Each named turn below is shown by a few rows before and after it. Which turns, in which order, take the first row of each later pair to the second? The first pair is answered.
Geru:
[  0.9 -10.2   3.4   4.8  -8.8  -7.7  -7.1   8.4   4.6  -0.5 -16.2   7.1
  -5.4   1.9  -6.6  -8.6] -> [  1.5   1.5  -3.4  -6.1  -4.1  -9.1  -6.9   8.5   4.4  -0.9 -18.6  14.2
  -4.3   4.0  -1.1  -6.6]
[-8.6  0.0  9.4 20.8 -6.5 23.0 15.2 -0.5 -9.6 -2.1  5.4 -9.6  6.2  5.8
 -6.5  2.0] -> [ -7.4 -14.5   9.6  20.0  -5.5  18.4  15.1   7.2  -1.1  -5.4 -12.0  -7.7
   9.8  -1.0  -1.0   3.3]
[  3.8 -11.6 -17.6   9.4   6.9   2.1  -6.2   0.7  -5.9  -1.6  42.7   6.4
  -3.5  -7.0 -12.7   8.7] -> [  4.5 -29.3 -13.2  15.4   3.5  -0.5  -7.5   7.3   0.9  -5.9  29.8   5.0
  -0.9 -15.0 -10.9   7.3]
beg:
[  2.7  -7.3  -5.7 -10.7   5.2  -5.6  -4.5   7.6  17.7  12.9   1.4  12.5
  14.3  -8.6  12.6   8.0] -> [ -0.8 -14.4   0.3  -3.5  -5.9  -4.9  -6.6   2.5  21.3  13.3  -7.2  12.1
  13.8  -8.6  11.4   0.4]
[ -1.1 -16.6   0.2   7.7 -13.8 -13.2  -9.0  -2.0   4.1  -8.4 -10.4  -2.9
  -0.1  -1.7  -1.8 -11.2] -> [  8.0 -16.2  -5.5   1.2   6.5 -10.6  -2.4   6.2  -5.5  -6.2  16.7  -8.7
   3.6  -6.9  -7.4   8.7]
[  8.0   5.4   3.3  -6.0   2.0   9.3  -5.3 -12.4   2.6  11.0   9.2   4.5
   1.6   4.2  -6.5  15.2] -> [  2.5  13.9   0.9 -10.5  -3.7   4.2  -8.5 -13.2   6.3   8.0  -5.1  10.2
  -2.0   9.4  -0.8   6.1]
[ -6.2  -5.6   8.4  -6.9  -1.2 -12.9  -3.2   2.4  -0.8  -2.8  -0.4  -6.4
 -11.3   3.9   2.7  -7.9] -> [ -3.1 -11.0  11.5  -4.5   1.1 -10.9  -1.4   2.5  -2.7  -0.8   8.4 -10.3
  -9.3   1.6  -2.0  -1.9]
pirud:
[  8.3 -20.7  -9.7   6.5  21.1 -16.1   9.2  22.7  13.1  -4.0  18.7  -4.8
   6.5 -21.2  -4.0  29.7] -> [ -2.9   0.2 -11.7  10.7  22.5   4.0  31.2  27.0   4.3  -7.2   7.4  -1.9
   8.6  -7.1   6.4  31.6]
[ -7.0  -0.2   4.6  14.0  12.0 -10.6  -5.4  11.8  -2.2 -21.6 -20.3 -14.5
 -23.4  -1.2  -3.2  -4.2] -> [ -8.9   2.6   6.7  17.7   8.0  -0.6   0.1   8.1  -2.5 -21.5 -26.0 -11.8
 -21.0   2.4  -0.7  -5.2]
[  4.0   1.0   4.3   5.3  -6.2   4.8 -20.3   5.5  -6.6  11.9  -3.2  19.4
   8.3  -9.4  -3.2   8.3] -> [  4.8   4.3  -2.3   1.0   0.6  -3.6 -21.6  12.1  -9.6  10.3   0.0  16.3
   5.7 -10.7  -1.9   9.6]
[-17.1  -4.8   0.2  22.1   4.7  16.1  22.2  16.5  -8.1 -15.8  -9.0 -13.4
  -2.7   6.6  -1.9   1.7] -> [-13.0 -22.1  11.1  28.1  -9.4  16.7   9.4   1.8   1.3  -9.8 -11.9 -11.2
   0.6   2.1 -11.2  -2.8]
Retuz:
[-12.3  -1.7   0.7  20.8   0.5  16.1  13.6  11.4 -15.4 -11.3   6.8 -10.8
   1.8   1.9  -6.7   8.4] -> [-7.0 20.4 -9.8 -9.0  6.3 15.3 10.8  3.0 -5.2 -5.6 -5.4 14.3  6.7  8.4
  7.2 15.7]
[  0.3   3.1  -7.2  20.5   0.2  20.0  20.9  12.6  -9.9   0.1  12.7  -7.4
  13.2  20.9 -17.3 -15.9] -> [  5.1  19.6 -16.4  -3.0   6.7  20.9  18.8   5.5  -2.4   4.9   1.5  12.4
  19.0  26.4  -5.2  -8.8]
[ -8.8  27.6 -16.2   1.7   2.0   5.5  18.8  -7.7 -12.0   0.2  18.2   4.8
   7.5  -0.4  -0.8   8.5] -> [-11.9  28.9 -16.4   5.8  -2.3  -5.6  12.4  -7.7 -14.5  -1.1  21.0  -1.2
  -1.3  -0.6  -4.2  -3.6]

Between the rows of a pair lie two turns.
[ 6.1 -6.6  3.7 -9.8  7.6 24.6  5.7  1.5 -4.9  4.1 -5.3 -1.1 -1.4 -3.0
  2.6 10.4] -> [  9.7 -10.1   4.2 -12.6   6.1  20.7  -1.0  -2.1   0.1   6.3  -5.7   0.7
  -0.8  -6.3   0.5  10.5]
pirud then Geru
[ -4.0  17.8 -11.0 -12.8   4.5 -13.1  -7.5  -3.4   0.0  -2.3  -5.4   5.6
 -11.7   7.8   5.1 -15.1] -> [ -4.7   6.3  -9.7   2.2  17.4  -7.0   7.4  14.4 -12.1  -8.2  10.0 -12.4
 -11.2   3.0  -1.0  -5.2]
Retuz then beg
[  4.3 -18.0  13.4   6.6  -0.2   1.7   0.8   1.8 -18.1  -3.3 -13.2 -18.8
  -7.2   2.7  13.8  -3.7] -> [  9.2 -21.5  10.1   1.9   6.4   3.1   2.0   5.4 -15.3  -2.2 -13.4 -15.5
  -3.1   0.4  16.6   3.7]
Geru then beg
[ -6.6  -9.7   6.2  14.6  -6.4  22.6   8.9  -4.5  13.5  -2.7 -18.5   4.8
   8.9  10.6   7.5   1.5] -> [  7.9 -15.4  -3.0  -8.9   2.2  -3.0  -9.8  -3.4  25.8   0.5 -17.5  13.7
   8.2  -0.3   9.2   4.9]
pirud then Geru
[ -0.7  14.5  -4.2  -0.4   3.9   2.8   0.9  -2.1   1.8   1.3  -8.5   8.0
  -4.9   7.2   3.3 -10.5] -> [ 4.2  5.4  1.5  2.2  0.8 14.0  2.0 -8.9  4.4  6.9 -5.2 10.3  3.5  4.1
 -2.0 -1.1]
beg then Retuz
[ -2.7  -9.9 -14.1  -9.1   2.5 -31.6 -15.6  33.9  -3.5 -22.4  -2.1 -15.9
  -7.4 -17.3   6.1   5.3] -> [ -0.8 -26.1  -5.7   1.3  -2.6 -24.5 -15.6  30.3  -5.1 -21.3   5.6 -23.3
  -3.8 -21.7  -2.8   8.2]
beg then beg
